Turns, then the turns between two rows, first turn first; the first pair answered
zazin (before |-> after):
[-8.2,-6.1,0.3,8.6,-11.4,16.2,14.5,4.5,-5.1,-11.8,12.4,-7.8,-5.1,-1.0,4.9,-15.7,-13.6,-6.4] |-> [-4.3,6.4,11.8,14.0,-22.1,9.6,5.3,0.0,-3.8,-7.0,6.4,-7.3,-11.4,6.0,4.5,-14.8,-4.1,-7.5]
[-0.8,-35.3,9.6,20.4,19.8,4.0,13.1,7.3,6.4,-4.1,23.8,-9.2,-17.8,1.0,20.4,38.3,-3.0,6.8] |-> [32.0,6.5,3.9,18.7,-16.8,-13.1,-13.1,-8.8,-14.6,7.7,-24.5,-4.9,-25.7,18.7,0.4,0.5,29.8,23.3]
[-22.2,-38.5,-1.8,-23.1,15.1,1.5,23.0,10.8,-21.0,-11.5,24.1,-34.3,-5.0,-8.0,11.0,2.2,-5.8,3.8] |-> [-4.7,3.5,43.4,-0.9,-23.0,-18.8,-6.7,0.2,-14.2,5.3,2.2,-27.9,-29.2,12.6,13.7,3.3,31.7,-0.6]
[1.8,-1.2,-7.2,-28.6,3.1,13.9,14.9,5.6,-15.0,1.9,-11.1,23.4,25.4,-6.7,12.8,11.0,-26.6,0.1] |-> [2.6,14.8,29.6,-13.1,-14.4,4.1,1.6,3.9,-3.1,10.7,-6.1,26.4,12.3,3.6,21.8,29.5,-13.5,-10.3]
bota (before |-> after):
[-33.7,-31.3,20.2,16.6,27.7,2.7,-6.7,9.8,-3.2,17.6,35.5,-24.5,-9.0,-0.7,-0.8,3.1,5.8,45.9] |-> [-7.1,9.0,16.1,15.9,-0.7,-10.1,-29.4,0.0,-20.2,27.5,-9.5,-14.3,-13.8,11.2,-16.1,-29.5,29.1,50.5]
[-4.3,6.3,18.8,-0.4,-6.3,6.5,-6.1,-5.7,3.4,12.7,5.3,-10.5,-2.8,11.3,9.1,21.8,11.6,-9.0] |-> [-5.9,-1.4,12.5,-4.6,-3.3,6.0,-2.0,-6.8,-0.7,13.7,9.8,-18.6,-3.1,13.1,4.8,19.6,11.9,0.2]
[-5.1,-5.6,12.7,8.8,-9.5,-11.2,0.2,-7.1,3.4,7.4,9.7,-3.8,-10.8,13.0,5.8,8.3,15.0,8.3] |-> [-3.0,0.4,14.2,10.2,-13.1,-11.2,-2.1,-8.3,2.5,5.9,4.7,-0.8,-10.1,11.7,5.8,8.7,16.4,7.5]
fibo (before |-> after):
[-13.3,-23.4,-26.9,-31.0,6.7,4.5,14.5,6.8,-19.3,-18.5,-18.1,-12.9,9.3,-1.3,-2.8,-13.2,-15.8,14.6] |-> [-29.3,-31.6,1.3,-16.5,12.2,6.4,18.5,14.0,2.5,-18.5,8.4,-10.4,4.2,-4.9,12.7,19.9,-22.2,-2.9]
[-4.3,13.3,10.4,7.9,0.8,6.9,2.4,14.8,9.1,4.7,6.8,29.4,10.8,-8.3,7.3,11.2,-11.4,-20.0] |-> [2.0,24.5,19.2,11.7,-12.5,-0.7,-6.3,9.4,6.3,10.2,-2.8,26.0,2.0,-0.3,3.4,6.9,3.2,-14.4]
[0.4,-22.4,-8.9,-1.6,-7.8,-8.9,18.1,-20.9,-15.1,5.9,11.8,-40.5,-17.0,18.6,-6.5,-4.2,13.1,41.0] |-> [-2.3,-32.5,-19.7,-8.5,3.7,-2.4,25.9,-16.8,-14.0,0.9,17.5,-36.7,-8.8,10.0,-5.5,-3.5,2.2,38.3]
kufaf (before |-> after):
[5.0,-7.7,5.2,-0.1,5.4,22.3,10.4,-5.6,-15.6,-0.4,-24.1,0.7,5.0,-10.5,-7.5,24.2,-0.9,-0.9] |-> [6.1,-10.2,11.2,1.8,1.7,19.3,8.7,-8.8,-17.1,2.8,-18.5,-4.1,-2.2,-4.4,-6.0,27.1,5.4,3.7]
[-11.3,-19.1,-11.3,-4.1,13.8,7.4,3.5,-7.7,-5.6,-3.1,21.8,-20.1,-18.7,15.1,-3.7,15.7,2.2,40.7] |-> [13.7,17.9,-25.5,-8.2,-0.2,2.1,-13.6,-9.2,-17.7,-4.5,-20.3,6.2,-10.7,15.5,-15.9,-17.1,9.0,35.6]
[1.4,-2.9,-12.4,-6.6,-1.5,-7.5,-1.5,3.5,-4.8,2.7,-3.2,2.1,8.1,3.7,-11.0,-8.4,-0.8,4.6] |-> [-5.5,-12.5,-8.1,-5.8,2.1,-6.4,4.4,3.2,-1.8,4.3,7.8,-4.2,6.4,3.4,-7.2,0.8,-3.9,5.8]
zelol (before |-> after):
[1.0,-30.8,-20.9,-5.9,-5.9,2.8,-10.8,-3.6,-10.9,-24.4,-15.8,-1.8,14.4,-27.5,-8.0,29.4,-22.2,-8.0] |-> [-2.0,-35.2,-12.5,-4.1,-6.6,1.1,-9.7,-4.4,-6.6,-24.0,-9.2,-2.3,12.4,-26.9,-6.1,35.5,-22.7,-9.7]
[-2.4,7.4,32.9,15.1,2.9,1.6,-18.1,8.7,24.4,-5.8,11.3,6.3,-15.5,5.5,13.5,18.3,28.9,-20.2] |-> [-0.7,-12.9,13.9,4.7,-0.4,-2.5,-8.7,-5.5,4.6,1.2,12.7,-24.5,-26.7,18.6,-1.0,2.3,43.8,19.6]
[15.0,30.9,5.8,8.6,-3.2,6.8,4.4,-12.1,-1.6,-5.7,-11.6,-10.3,-7.7,-19.9,-0.2,5.0,-2.6,12.2] |-> [10.9,30.9,14.0,12.4,-3.2,5.3,4.2,-9.0,4.0,-5.4,-6.9,-8.9,-9.1,-20.4,3.1,13.6,-1.9,10.6]
Then:
Between the rows of a pair lie two turns.
[-12.1,-9.7,5.3,-0.2,5.9,8.2,7.1,0.6,7.7,1.3,19.5,-6.6,-0.2,-5.5,8.8,17.1,-12.8,-5.5] |-> [5.2,21.0,14.5,5.9,-16.5,-2.1,-12.0,-5.6,0.8,10.6,-9.1,0.2,-8.0,5.0,1.1,1.4,7.6,-4.4]	zazin then zelol
[-7.5,19.4,-7.7,-3.8,-7.3,11.6,4.7,0.9,5.1,-29.9,-17.3,12.3,28.5,-26.1,6.7,8.1,-12.7,-49.5] |-> [2.5,28.2,-17.9,-8.2,-16.2,7.1,1.8,-6.0,-4.4,-26.1,-33.6,8.8,28.2,-20.0,-1.9,-10.2,-5.0,-37.4]	fibo then zazin
[4.2,-10.2,-2.5,5.0,1.6,-11.0,-23.7,-15.3,-4.5,24.6,-10.2,19.7,1.4,5.2,0.3,-34.1,13.0,8.5] |-> [-3.3,-19.4,-15.4,-0.5,17.8,-0.3,-14.1,-4.4,0.9,13.2,0.4,30.0,16.6,-9.4,5.4,-28.1,-10.2,-5.1]	zelol then zazin
[-4.9,-20.2,-20.7,21.1,15.4,15.0,18.6,6.4,2.5,8.4,-15.3,38.1,19.7,-22.0,10.9,-0.1,-18.0,-0.7] |-> [-14.5,-45.0,-18.5,20.1,15.4,11.0,29.1,-0.9,-3.0,15.7,3.4,8.7,6.0,-9.8,8.0,7.3,-5.6,23.0]	zelol then zelol
[-8.6,-14.0,5.5,6.1,14.1,5.6,3.7,3.6,13.7,-13.4,18.3,13.8,-2.4,-8.0,8.8,13.5,-20.3,-14.4] |-> [0.8,-13.8,13.6,7.8,-8.9,-8.0,-2.2,-13.0,-1.7,1.1,9.5,-14.0,-24.5,17.0,-3.3,-0.3,14.8,19.3]	fibo then zelol
[-16.8,-42.2,15.6,5.5,13.7,14.9,18.2,0.9,15.0,-18.8,12.2,32.4,-8.8,-30.0,1.3,-15.9,-25.3,-14.8] |-> [-0.6,-31.9,-10.9,-6.7,7.9,14.3,14.6,-5.0,-6.2,-17.8,-14.9,33.4,-5.4,-28.5,-15.6,-46.9,-18.9,0.4]	zazin then zazin
[-10.6,-6.4,-38.1,-16.8,26.0,18.5,9.3,4.8,-8.3,-11.8,3.0,11.9,20.7,-16.2,-7.5,-23.5,-23.1,3.2] |-> [-18.5,12.5,45.9,18.9,-5.4,-0.9,-9.1,-1.0,20.4,6.1,22.6,7.2,-11.6,5.3,15.5,20.8,10.8,-14.0]	fibo then fibo
[9.2,27.8,-8.6,-1.8,-10.7,2.7,-7.2,2.1,0.6,-5.8,-32.9,15.2,15.8,-6.2,-0.9,-26.9,2.1,-10.0] |-> [-19.1,-2.6,16.7,6.5,7.5,9.7,8.0,10.9,23.7,-9.8,13.4,6.0,14.3,-12.5,17.0,14.4,-13.0,-23.2]	fibo then zelol
[10.1,6.4,-26.8,11.6,-4.6,8.5,14.9,18.5,11.9,15.9,-23.2,15.6,-9.5,-0.4,-20.8,-37.1,18.5,-3.4] |-> [-12.2,-10.2,-6.0,20.1,12.6,13.4,25.0,29.7,31.4,9.8,8.7,18.3,-6.8,-10.6,-2.0,-4.3,2.2,-25.7]	fibo then fibo
[-1.1,0.5,13.9,3.0,-2.7,-8.0,7.9,-4.9,7.7,-4.6,-2.5,-11.2,-9.0,7.9,6.8,6.8,2.7,3.9] |-> [0.1,1.0,-3.9,-3.2,8.5,0.1,10.5,2.4,7.4,-14.0,-7.3,3.9,5.8,-5.3,6.2,2.0,-14.7,-8.3]	kufaf then zazin
[28.5,4.2,-19.8,-32.8,8.6,-21.2,-4.0,15.1,-19.7,-9.0,-19.1,7.0,1.9,13.3,2.0,-37.6,-11.7,31.0] |-> [5.8,-15.2,-7.8,-27.5,34.9,-7.4,11.6,32.3,4.0,-19.6,16.6,15.4,14.1,-2.6,22.7,-1.6,-41.0,4.0]	fibo then zelol
[-1.4,-18.5,-18.0,-15.2,5.8,0.7,0.7,-3.5,-25.8,10.2,4.5,-23.2,7.8,18.9,18.0,-7.1,-1.9,17.6] |-> [-4.9,-5.6,-12.2,-10.4,15.6,8.4,-0.9,11.3,-8.6,-1.6,2.5,8.2,24.0,1.8,28.4,4.3,-24.4,-18.9]	zelol then fibo
[-12.2,0.5,10.1,2.9,-8.3,2.7,-8.3,1.9,15.3,0.4,0.9,12.7,3.4,-5.9,7.3,7.8,-3.3,-33.7] |-> [-10.8,-3.9,19.6,6.0,-21.1,-7.3,-8.3,-9.7,9.0,8.3,2.6,-6.3,-12.2,7.2,4.4,5.6,15.3,-12.8]	fibo then zelol
[20.5,34.7,44.5,17.0,-46.9,-23.7,-33.2,-23.4,-4.2,26.8,-19.7,-5.9,-25.4,25.5,-4.8,-5.0,42.3,9.1] |-> [21.3,55.7,12.7,8.9,-13.2,0.5,-32.9,4.2,12.0,-0.8,-34.6,55.3,20.1,-17.3,5.3,-9.1,-13.9,-50.0]	fibo then zelol
[3.8,24.1,5.8,10.4,-15.2,-13.3,-0.9,-10.0,-0.7,20.4,-39.8,28.1,5.6,-0.3,-8.1,-6.9,-7.4,-12.2] |-> [-17.6,-3.8,2.3,10.3,11.6,0.4,15.8,0.9,12.8,9.1,-10.7,28.6,16.1,-15.4,2.6,17.4,-33.8,-25.4]	fibo then zazin
[-0.7,-3.3,-13.4,-13.4,8.5,9.3,-2.2,1.9,-5.1,-5.4,-4.3,-4.4,1.3,-2.2,-4.9,-10.0,4.9,7.1] |-> [-7.5,-4.3,12.5,-1.9,2.6,1.5,-4.2,-1.4,4.1,-0.8,8.3,-10.3,-9.1,3.4,2.2,6.1,14.4,3.8]	kufaf then zazin
[-13.3,-7.1,9.6,3.2,4.8,-2.6,0.9,9.2,-1.1,2.3,21.3,-24.0,-10.6,20.6,14.0,14.7,-5.1,17.4] |-> [2.0,22.9,18.5,7.6,-12.5,-11.3,-16.0,7.2,-3.7,8.4,-3.6,-11.8,-12.4,24.7,12.6,2.6,7.2,10.2]	fibo then bota
[-2.9,-26.7,17.9,-5.6,9.8,-2.5,15.4,-17.0,-2.8,19.3,7.9,-14.9,-9.1,8.1,4.3,12.8,9.8,18.4] |-> [-6.8,-26.1,3.5,-9.6,27.7,9.6,18.4,-2.0,3.6,5.8,6.4,10.3,12.8,-11.8,9.5,14.9,-18.4,-5.8]	kufaf then zazin
[-0.5,-11.7,7.9,-16.0,19.9,-10.4,3.2,-10.8,-11.8,10.3,18.5,-8.3,-1.3,-3.4,4.6,-0.2,4.6,0.0] |-> [-0.8,-11.4,1.2,-17.0,21.9,-8.8,2.3,-8.8,-10.8,9.0,16.9,-5.4,3.7,-8.4,4.3,-2.1,1.5,-2.4]	bota then zazin
[4.4,-0.2,12.6,9.3,-8.5,-9.1,-2.3,-9.2,-7.3,8.3,-0.8,-12.4,-12.3,10.8,4.6,-3.1,11.1,9.8] |-> [13.2,13.6,-5.0,4.2,-5.5,-7.3,-7.5,-4.4,-10.0,3.5,-17.2,5.7,-0.2,2.8,-0.6,-15.8,3.1,0.6]	zazin then bota
[-3.9,13.4,34.9,33.4,-9.5,-1.3,-4.6,17.5,26.1,-1.7,10.6,27.4,-0.6,-1.4,9.1,20.6,3.2,-18.9] |-> [5.8,1.2,24.1,25.7,-27.7,-15.5,-2.7,-3.5,3.3,11.3,2.4,-9.6,-20.5,21.9,-9.6,-0.8,34.2,25.9]	zelol then bota
[-9.3,9.8,31.7,3.5,-11.3,-10.7,-10.9,4.1,6.5,19.6,6.5,-4.8,-28.2,16.6,3.7,17.9,36.5,9.5] |-> [3.4,1.3,-31.2,-22.6,2.1,-2.7,1.5,1.7,-21.8,9.1,-15.6,-7.5,-8.5,7.2,-15.9,-23.0,19.0,31.4]	bota then zazin
[2.4,-2.7,2.7,3.1,-12.6,-4.6,-5.5,-11.5,-7.5,0.3,-6.2,-13.0,-3.2,11.9,-5.7,-18.8,10.8,7.3] |-> [-7.6,-19.7,3.7,2.6,-1.6,0.0,6.2,-7.7,-1.3,-4.1,12.2,-21.2,-2.3,8.6,-0.3,-4.8,2.0,5.9]	kufaf then kufaf
[7.9,4.5,-26.5,-15.1,2.4,7.3,5.1,3.7,-17.9,-1.8,-16.7,24.5,14.7,-20.4,-4.7,-22.1,-16.7,-2.5] |-> [-20.0,-29.3,2.8,-3.7,12.2,7.0,19.4,6.4,1.1,1.1,31.3,1.0,2.6,-16.6,10.8,16.4,-17.2,-1.3]	fibo then zelol
[17.1,13.2,-34.5,-11.4,5.9,10.3,-3.8,2.3,-18.5,-8.7,-21.7,9.8,10.9,-3.8,-12.6,-22.5,-10.0,0.1] |-> [20.9,35.7,6.5,5.4,-15.4,-1.0,-19.3,-4.0,-7.5,1.3,-25.5,14.6,-3.3,6.9,-5.4,-9.8,10.0,-10.0]	zazin then zazin
[-1.0,-16.2,13.8,20.8,11.9,1.0,-6.3,-12.5,8.5,15.8,11.8,-32.3,-3.3,6.6,13.8,3.9,36.8,12.6] |-> [3.2,6.3,-5.4,16.7,27.9,17.0,-9.0,5.8,19.2,-1.4,-4.1,13.3,28.3,-22.3,18.0,-1.9,0.8,-29.0]	kufaf then bota
[8.3,10.4,-19.7,-9.9,1.0,2.7,-1.2,-0.6,-7.3,-3.1,-12.1,7.0,7.8,-5.4,-2.9,-18.4,-5.6,4.6] |-> [1.8,8.2,15.6,3.7,-11.0,-8.5,-6.5,-7.8,1.4,6.7,3.5,-7.3,-12.1,10.4,6.1,2.1,15.6,7.2]	kufaf then zazin
[-0.9,2.3,-1.9,-10.5,1.4,6.8,-4.1,23.6,7.6,-5.3,-3.3,18.5,6.2,-15.7,12.6,8.7,-11.9,-22.4] |-> [12.6,10.5,-17.7,-17.5,-6.3,2.9,-7.1,17.3,-6.6,-2.8,-23.9,15.2,4.1,-9.7,2.1,-11.0,-4.2,-8.1]	fibo then zazin
[-13.5,-33.0,-3.8,6.3,9.0,1.9,11.6,-9.7,-4.9,-7.9,22.8,-33.0,-25.5,17.4,6.1,20.6,3.4,41.7] |-> [-3.2,-15.0,0.9,8.7,-8.1,-7.9,1.3,-16.5,-10.7,-1.2,6.7,-31.9,-35.0,29.3,-1.3,10.1,18.9,47.2]	fibo then zazin
[-5.9,-12.7,4.8,3.5,-8.9,-9.5,3.9,-13.3,-8.0,3.3,11.7,-31.0,-20.7,16.8,-4.1,7.2,12.6,25.4] |-> [-8.3,-21.7,-15.6,-4.5,0.3,-3.4,11.2,-10.6,-14.3,-0.4,12.2,-30.8,-13.6,8.7,-6.2,0.4,2.3,29.9]	zazin then fibo
[-13.3,4.8,3.2,-0.6,1.1,-1.9,2.2,3.2,18.9,-3.6,13.7,-14.0,1.4,-3.7,9.6,14.2,25.1,-16.5] |-> [-14.4,-4.9,-18.0,-9.7,11.8,3.4,8.1,3.8,12.4,-9.5,14.0,-14.9,8.3,-9.4,4.2,6.1,15.2,-11.5]	zazin then zazin
[-0.5,-5.3,27.9,7.3,-16.7,-11.4,2.7,-6.7,20.0,4.3,30.8,-33.0,-15.3,40.7,2.3,14.4,32.4,28.2] |-> [8.8,-15.9,-45.8,-21.8,5.7,5.4,17.6,-2.7,-7.4,-10.4,8.7,-24.0,13.5,22.8,-20.8,-26.6,2.9,41.5]	bota then zazin
[-12.3,-37.4,-16.6,-9.5,12.3,1.8,14.7,-9.7,-16.5,6.8,29.8,-26.6,-9.4,10.6,-7.0,-8.7,13.7,24.3] |-> [11.0,37.1,18.8,7.0,-16.5,-6.8,-22.6,-0.6,2.5,6.3,-14.3,31.1,-2.3,6.6,0.0,-13.8,19.4,-27.6]	bota then zelol
[7.5,24.5,1.7,2.6,-1.6,2.7,-12.3,-1.7,2.4,-1.6,-28.3,17.0,-1.4,-13.6,-7.7,-14.1,1.3,1.9] |-> [-9.7,10.2,10.4,6.5,13.8,9.4,-1.1,8.2,16.3,-7.8,-5.2,19.1,3.1,-21.4,4.7,8.2,-14.0,-11.8]	fibo then zazin
[-44.0,-3.1,7.6,-11.3,26.6,13.3,19.8,11.7,9.2,-3.8,6.8,-16.9,0.2,-6.9,-2.7,7.5,-14.4,-12.5] |-> [-31.3,2.1,7.4,-10.2,3.3,-1.2,12.5,-3.7,-7.1,7.9,-8.4,-36.8,-16.3,14.1,-15.8,-12.8,16.6,17.2]	fibo then zelol
[-4.5,-31.2,0.0,-4.2,16.5,29.5,15.7,0.3,-5.7,17.0,12.1,-28.9,0.5,14.1,-9.5,8.0,10.1,0.4] |-> [2.5,-17.3,13.1,-0.6,1.9,23.3,7.9,-5.2,-7.3,24.6,3.5,-32.1,-8.2,22.9,-10.7,6.0,24.2,4.8]	fibo then fibo
[39.2,17.7,-20.7,-0.9,-19.8,-28.2,-5.9,-26.0,-18.0,22.9,-13.7,-19.8,9.3,-4.4,-21.9,-21.1,-1.8,5.0] |-> [35.0,15.7,-33.8,-4.4,-1.2,-15.2,0.3,-12.2,-9.2,8.0,-13.5,5.8,30.4,-24.3,-15.4,-18.5,-30.0,-19.3]	fibo then bota
[-1.1,3.8,-30.3,-19.4,-2.4,21.1,0.7,-18.4,-10.5,-26.7,-21.5,10.9,11.0,-17.4,-6.2,-21.8,-2.6,14.1] |-> [-13.5,-0.5,28.7,2.9,-25.5,2.0,-7.9,-29.2,3.7,-9.4,3.9,-13.2,-20.8,6.2,7.8,12.8,28.2,21.8]	kufaf then zazin
[8.3,-4.7,-9.7,2.7,-21.8,-3.0,9.9,-24.7,-15.4,3.7,-12.5,-26.4,-4.5,15.6,-13.5,-12.0,17.8,42.2] |-> [-4.7,13.8,5.3,10.7,2.8,13.3,7.0,7.1,19.8,-16.6,-2.9,29.6,25.8,-19.8,12.4,18.3,-29.5,-26.6]	zelol then bota
[-19.5,19.1,23.6,12.4,-11.4,-7.1,-4.0,18.4,-17.9,-5.0,0.6,-22.1,-0.6,-5.7,-4.8,14.0,24.8,-14.2] |-> [-24.3,-3.9,-10.7,-2.8,11.7,5.3,11.9,22.6,-24.7,-14.4,7.3,-27.9,14.7,-18.1,-10.5,6.6,4.7,-8.5]	fibo then zazin
[-2.7,-9.6,-10.3,-25.6,-7.1,-3.1,14.4,17.3,8.3,-5.4,21.9,26.4,3.6,-14.1,3.7,23.8,0.2,-18.4] |-> [2.1,-14.9,-0.1,-23.3,-23.8,-14.5,12.1,2.9,-1.5,8.4,22.2,-0.3,-16.4,6.8,-1.1,19.3,26.6,8.0]	fibo then zelol
[10.0,2.3,-19.1,-18.8,8.5,-22.8,-21.9,9.4,2.8,5.8,-3.7,10.0,1.1,-17.4,-13.9,-24.2,-11.7,13.8] |-> [11.0,1.2,-9.4,-17.4,1.1,-27.8,-23.1,4.2,0.1,10.8,-2.1,-3.0,-9.4,-6.3,-15.1,-23.7,1.8,24.7]	kufaf then bota
[-14.2,-25.9,-39.0,-7.1,43.2,17.8,29.3,13.3,24.0,-13.5,6.1,-0.7,41.0,-31.0,4.7,14.6,-65.8,-4.1] |-> [30.1,46.1,-38.8,-3.8,-3.1,-1.6,-10.8,1.0,5.8,-1.3,-66.3,26.8,36.2,-13.6,-16.0,-34.6,-29.8,-2.2]	bota then bota
[-17.0,-12.5,58.1,17.8,-18.3,-22.0,4.3,22.2,14.8,-2.2,26.4,9.1,-47.5,4.8,19.3,31.3,-24.4,-25.2] |-> [8.6,27.0,23.8,6.9,-16.7,-12.6,-8.1,30.7,6.1,-15.3,-18.3,52.5,-19.7,-15.5,9.1,-3.9,-42.6,-49.8]	zazin then bota
[-0.6,-22.2,-11.0,-19.1,27.9,-25.1,8.2,-23.3,-9.9,-0.9,-9.3,-49.5,3.7,25.2,-2.7,-10.1,15.7,42.8] |-> [-3.2,-15.9,16.6,-7.2,17.9,-32.2,0.7,-25.4,-0.4,5.2,-0.5,-50.6,-6.2,31.9,6.3,6.4,25.7,36.4]	zazin then fibo
[-1.0,-6.7,12.5,8.8,17.3,31.5,5.5,14.1,-15.5,-8.1,3.1,-6.6,18.0,-27.6,4.6,2.4,-24.7,-5.0] |-> [14.0,4.8,-2.0,2.8,9.5,27.1,-0.1,6.8,-27.2,-8.2,-17.0,-5.1,17.9,-21.8,-7.2,-16.6,-17.0,4.5]	zazin then zazin
[20.6,16.3,-20.4,-8.6,-21.9,-8.0,-1.4,-14.1,-16.9,6.5,-17.9,-17.6,-15.6,8.1,-16.7,-29.8,17.1,28.5] |-> [-1.1,-18.7,-4.9,-4.3,-9.3,-7.2,16.0,-14.2,-6.8,9.2,22.5,-41.0,-23.1,9.3,-5.1,0.8,16.4,37.2]	kufaf then kufaf
[6.4,4.1,32.0,-11.6,-16.6,-8.2,-39.5,1.7,14.8,10.7,-23.8,-15.8,-14.6,-1.4,18.5,8.0,23.3,8.6] |-> [-8.4,-28.1,24.3,-18.3,0.0,-1.9,-22.4,0.8,13.9,8.3,0.2,-34.8,-16.2,-3.6,21.4,17.9,13.9,21.5]	bota then bota
[16.5,-12.5,-7.4,9.9,-14.3,9.3,8.9,-19.2,-17.8,35.6,25.3,-57.8,-24.5,19.4,-14.0,-13.6,41.5,51.8] |-> [40.6,40.8,4.0,19.0,-36.2,4.7,-20.3,-15.9,-15.3,36.4,-16.3,-17.7,-19.4,18.4,-13.6,-29.3,46.8,23.4]	zazin then bota
[14.0,-1.3,-49.5,-20.6,9.5,7.7,13.9,3.0,-19.1,-17.2,-25.4,6.4,21.3,-14.4,-15.1,-27.9,-24.4,8.0] |-> [5.0,-25.4,-47.3,-21.9,12.0,4.8,24.0,-4.0,-23.5,-11.1,-7.2,-20.5,11.3,-4.3,-16.7,-20.5,-15.4,28.4]	fibo then bota
[5.0,5.6,34.8,13.1,21.3,1.7,-2.7,10.5,9.8,18.8,18.8,-0.5,14.9,16.4,-1.4,19.7,-1.5,-21.4] |-> [26.5,27.9,9.3,3.5,10.3,-2.2,-11.9,4.6,-8.6,20.3,-18.8,7.6,19.5,17.7,-18.7,-15.2,5.9,-10.9]	kufaf then fibo
